Each row has a name. After each piece below comes the name of the row it's from, unless a question asks for something else. Each question is about the rows just above it. Places in a row count from 0.

j871: [  6  -9 -11   5 -19   2  16 -13]
j229: [-15   1  15  -4   8   2 -26  35]
j254: [  0  83  -2  15 -26   7   5  -5]
j402: [-4 35 35 35 15  6 -3  1]
j32: [ -4  35   2 -26   8   1 -16   8]
[  8 -16   1   8 -26   2  35  -4] is which row reordered?	j32
Every place of [-4] in j402:	0
which: [-26   8]	j32
Put [-19 -13 -11  -9   2   5   6  16] back in order: which row is it?	j871
Places of [-2] in row j254:	2
Every place of [7] in j254:	5

j797: [ 7  4 18  4 20  4 16 -4  5 21 -8  5  3 -3  6  0]
j506: [-1  0  2 -2  2  0  0  2  8 49  2 -2 -2  1 -1  0]
j416: [  4   3  -3   4  -1 -19  -2  11   4   3  11   8  -6  12   5  -2]
j603: [ -3  12   8   4 -19   4  -3  11  -2  11  -6   5  -1   3   4   3]
At which places does j416 hold [4]?	0 3 8
Places of [0] in row j506:	1 5 6 15
[ 5 21 -8  5  3] is in which row?	j797
Places of [3] in row j603:	13 15
Every place of [-2] in j506:	3 11 12
The row with [ -3  12   8   4 -19   4  -3  11  -2  11  -6] is	j603
Which row holds these entries in another order? [ -2   5  12  -6   8  11   3   4  11  -2 -19  -1   4  -3   3   4]	j416

j797: [17  1 75 78 77]
j871: [41 16 34 41 -8]
j603: [76 17 77 78  1]
Put [77  1 76 78 17] back in order: which row is it?	j603
Put [ 1 78 77 17 76] back in order: which row is it?	j603
which: [75 78 77]	j797

j662: [ 23   1  -8 -21 -15  41 -34  34  28 -32 -11 -23  31  19 -28  26 -22   6
  37  -9  23 -33  20  38]
j6: [  7   0  -2  -2   0   5   1  31 -33 -27  20 -33 -11  26 -11  11 -33  16
  29  -2  -4 -17  24  -4]
j32: [  1 -20  14  52  16 -26   3  13  29 -12  37 -29  -3   7  19   7 -13 -36
  -7 -13 -24 -40  32 -32]
j402: [-36 -13  -3   7  18 -13 -24  32  16  37   1 -12  29  52 -40 -26   7  13
   3 -20 -32  14 -29  -7]
j506: [ 67 -35 -42   3   6  17  19 -11 -29 -12 -12 -57   4  -9  24   7 -41   9
  80 -10  29 -24  20  -1]
which: [-40  32 -32]	j32
Places of [-33] in row j6:	8 11 16
Which row holds these entries in another order? [  3   7   7  -7 -24  16  13  32  37 -13  29 -40  -3 -13  14 -12  52 -20
 -32 -29  18   1 -26 -36]	j402

j32: [ -2  11 -27 -26 -26  17 -26 -33 -28 -33 -27 -13 -27  -8 -27]
j603: [ 11 -27 -28 -13  -8 -26 -26 -26 -33 -27  17  -2 -33 -26 -27]
j229: [-33  -2 -33 -26 -28 -27  -7   3  11 -19  36  -8  -8  17 -26]
Places of [-2] in row j229:	1
[-26 -33 -33 -26 -27 -28 -26  11  -8  -2 -27  17 -13 -26 -27] is which row reordered?	j603
At which places does j603 hold [-26]?	5 6 7 13
Put [-27 -26 -33  -2  17 -27 -33 -26 -26 -26  -8 -13 -28 -27  11] back in order: which row is it?	j603
Every place of [-8] in j229:	11 12
which: [-26 -26  17 -26 -33 -28]	j32

j32: [-23  21 -25  65]
j662: [ 7  8 36  1]
j402: [-52  14   1 -80]
j726: [ -4  -3 -15  -7]
j229: [-37   0  -5  -3]
At which places does j726 hold [-4]?	0
Which row holds [ 8 36]?	j662
Which row holds these entries in another order? [ 1  7  8 36]	j662

j229: [-16 -10 -14   8  -4   2 -18  -5  -3  -6   6  -5 -19   1  -7  -7   8  -8
  -4 -25]
j416: [ 19 -21 -26  -1   7   1 -17   4  -2 -20 -12 -23 -24  -7 -25  19 -14 -24
 -42 -29]
j6: [-25  22  25  12  -8   1  26  -5   1  17   5  24  31   0  30  -9   5  27
  31  61]
j871: [-16   1   7   7 -15  21   3 -13  10   3  -6   7   7  -9   5  -8 -11   6
  10  47]
j402: [ 27 -77 -74  23 -45  19 -73 -37  20 -71  31 -77 -76  19 -71  31  34 -76
 -77 -68]
j797: [ -8 -18 -21  -5  -5  -6 -23  -9 -11 -17  -9 -31   4  15 -17   7   4 -28
 -28 -38]
j32: [-5  2 19  1 17 -5 31 21  2 23 52 27 36 40 34 40 45 30 44 29]
j506: [44 18 15  1 14  1 23 19  1 12 57  9 28 34 23 37 54 15 24 -8]
j254: [-48 -13  -8  -7 -10 -14 -10 -14  -1  -5 -44  -5 -13 -36  -6 -41 -44  -6
 -10 -22]
Put [-25 -19 -18 -16 -14 -10  -8  -7  -7  -6  -5  -5  -4  -4  -3   1   2   6
   8   8] back in order: which row is it?	j229
Which row holds [ 19 -73 -37  20 -71  31]?	j402
which: [ 19 -21 -26]	j416
which: [-4  2]	j229
which: [-21  -5  -5  -6 -23  -9 -11]	j797
Every place of [-9] in j797:	7 10

